In the data rows, the value 128 means zero.
Some points, one per row:
[100, 134, 132, 139, 148, 96, 111, 159, 171, 197, 166, 165, 130, 102, 137, 136, 113]
[101, 109, 128, 137, 165, 104, 123, 132, 177, 202, 159, 180, 97, 134, 142, 139, 153]
[88, 126, 91, 137, 149, 77, 156, 155, 162, 100, 131, 85, 161, 162, 118, 140, 171]
[113, 140, 115, 137, 136, 121, 150, 153, 128, 141, 121, 174, 119, 107, 114, 154, 132]
[198, 111, 193, 80, 109, 128, 126, 82, 75, 57, 155, 135, 169, 146, 159, 88, 163]
[157, 134, 139, 103, 86, 120, 151, 125, 94, 141, 73, 139, 152, 113, 146, 145, 126]
[156, 164, 183, 60, 108, 140, 107, 65, 111, 88, 113, 114, 159, 186, 130, 109, 149]
[88, 94, 101, 118, 142, 148, 154, 98, 172, 179, 161, 106, 98, 73, 132, 110, 134]
[132, 131, 151, 135, 115, 105, 119, 135, 85, 191, 103, 105, 145, 147, 117, 72, 126]
[91, 171, 135, 158, 173, 84, 166, 119, 157, 91, 138, 74, 94, 111, 127, 173, 151]
[148, 168, 147, 112, 133, 98, 117, 100, 140, 102, 113, 135, 122, 140, 148, 135, 113]
[126, 212, 107, 132, 167, 133, 90, 167, 116, 94, 159, 156, 97, 174, 178, 121, 180]
[43, 88, 100, 230, 142, 145, 151, 205, 194, 199, 141, 120, 127, 119, 97, 157, 82]
[175, 153, 138, 172, 99, 123, 113, 144, 88, 62, 91, 142, 133, 136, 140, 161, 107]
[57, 114, 116, 158, 159, 112, 167, 147, 167, 148, 110, 54, 143, 116, 91, 188, 140]
[145, 172, 162, 104, 119, 107, 80, 120, 89, 159, 104, 143, 122, 129, 132, 121, 108]
[192, 123, 87, 119, 117, 120, 120, 95, 96, 135, 156, 84, 106, 192, 95, 97, 79]
[169, 115, 169, 100, 48, 125, 97, 114, 89, 93, 59, 164, 169, 71, 156, 102, 119]
[110, 193, 118, 155, 143, 155, 73, 131, 115, 114, 124, 178, 107, 170, 141, 159, 149]
[125, 107, 124, 129, 112, 92, 135, 123, 85, 127, 123, 162, 139, 163, 131, 87, 76]
[59, 88, 111, 159, 167, 125, 152, 126, 171, 165, 191, 165, 92, 82, 140, 140, 160]
[81, 130, 158, 167, 185, 101, 157, 171, 151, 98, 141, 130, 111, 154, 158, 150, 192]
[64, 95, 169, 158, 129, 69, 186, 154, 198, 141, 137, 92, 154, 106, 100, 196, 132]
[164, 116, 161, 98, 125, 146, 108, 89, 32, 172, 110, 174, 121, 130, 123, 144, 135]
[127, 124, 71, 134, 124, 143, 144, 129, 147, 162, 172, 107, 105, 103, 97, 158, 161]
[94, 95, 122, 155, 136, 170, 115, 142, 232, 185, 178, 152, 125, 79, 138, 150, 165]
Then 24 other points, each followed by its number:
[132, 156, 89, 133, 83, 178, 82, 123, 111, 67, 99, 126, 119, 176, 199, 117, 136] 0
[81, 124, 166, 218, 180, 119, 184, 142, 192, 150, 183, 80, 97, 109, 110, 105, 169] 1
[125, 114, 114, 127, 98, 112, 120, 140, 82, 171, 124, 148, 153, 117, 167, 119, 56] 2
[104, 114, 86, 187, 149, 129, 95, 145, 197, 95, 140, 98, 159, 137, 97, 132, 72] 3
[175, 152, 134, 124, 98, 128, 129, 110, 107, 101, 110, 135, 187, 170, 132, 61, 154] 4
[167, 88, 125, 78, 95, 159, 140, 117, 57, 85, 12, 143, 121, 164, 111, 95, 144] 5
[102, 147, 95, 109, 144, 161, 134, 155, 162, 95, 154, 138, 100, 180, 99, 150, 165] 6
[179, 163, 143, 74, 68, 140, 117, 93, 62, 119, 120, 156, 166, 140, 119, 141, 69] 7
[124, 127, 127, 156, 168, 127, 160, 133, 198, 151, 142, 112, 160, 72, 79, 176, 113] 8
[153, 109, 154, 127, 139, 130, 97, 156, 70, 119, 120, 106, 122, 158, 133, 60, 90] 9
[175, 153, 138, 113, 124, 134, 81, 110, 118, 105, 124, 107, 136, 84, 159, 134, 158] 10
[138, 79, 162, 164, 103, 94, 124, 88, 53, 136, 68, 130, 110, 146, 133, 87, 82] 11
[106, 74, 85, 92, 79, 116, 87, 116, 56, 143, 55, 195, 160, 134, 186, 135, 93] 12
[96, 111, 119, 113, 142, 146, 149, 175, 186, 150, 153, 110, 124, 54, 115, 124, 121] 13
[158, 156, 125, 119, 76, 124, 113, 122, 130, 114, 153, 155, 124, 130, 161, 158, 152] 14
[97, 99, 111, 173, 110, 148, 168, 90, 216, 116, 178, 89, 150, 86, 117, 172, 149] 15
[85, 66, 104, 168, 170, 132, 142, 120, 172, 133, 178, 119, 122, 123, 109, 125, 142] 16
[183, 137, 170, 90, 127, 164, 138, 92, 98, 59, 109, 115, 149, 106, 125, 123, 158] 17
[121, 130, 129, 107, 76, 155, 94, 134, 113, 130, 144, 148, 152, 136, 127, 160, 146] 18
[120, 113, 162, 93, 200, 113, 165, 161, 184, 101, 134, 68, 123, 131, 97, 123, 160] 19
[162, 110, 118, 85, 102, 169, 114, 67, 98, 135, 126, 121, 140, 154, 190, 100, 118] 20
[115, 94, 148, 131, 128, 114, 146, 157, 113, 122, 80, 123, 114, 158, 138, 145, 76] 21
[96, 89, 160, 129, 137, 123, 104, 132, 165, 107, 137, 140, 97, 110, 116, 149, 116] 22
[157, 143, 124, 91, 126, 152, 101, 53, 116, 60, 91, 97, 168, 148, 127, 132, 122] 23
Which of these numbered points is nearest to each point below, looking only along the 5 directions in which the first points spread most? Its number follows each.
[172, 144, 110, 106, 101, 152, 80, 88, 91, 123, 133, 156, 159, 161, 101, 114, 169] > 20
[127, 73, 140, 148, 138, 66, 151, 172, 90, 134, 92, 138, 152, 155, 147, 137, 133] > 21
[168, 157, 163, 114, 101, 137, 95, 150, 66, 147, 110, 187, 87, 127, 122, 130, 120] > 12
[52, 166, 85, 217, 216, 141, 142, 189, 168, 133, 196, 78, 130, 126, 98, 154, 159] > 1
[156, 128, 131, 113, 111, 102, 104, 97, 61, 167, 111, 107, 98, 186, 90, 111, 126] > 9
[162, 99, 171, 130, 122, 118, 113, 87, 91, 114, 98, 126, 137, 132, 90, 114, 143] > 4
[177, 158, 161, 60, 165, 130, 78, 104, 129, 51, 118, 113, 149, 134, 178, 104, 149] > 17
[166, 194, 113, 102, 109, 175, 70, 125, 117, 124, 64, 149, 104, 183, 186, 99, 134] > 0
[103, 129, 120, 95, 122, 111, 132, 98, 121, 79, 120, 150, 119, 124, 115, 127, 132] > 10
[139, 73, 115, 130, 177, 144, 185, 179, 242, 171, 159, 127, 97, 112, 88, 124, 138] > 16
[152, 163, 145, 117, 106, 108, 109, 146, 153, 128, 153, 190, 114, 122, 154, 146, 164] > 14
[154, 171, 147, 109, 90, 160, 84, 125, 104, 89, 107, 114, 140, 188, 164, 125, 148] > 0
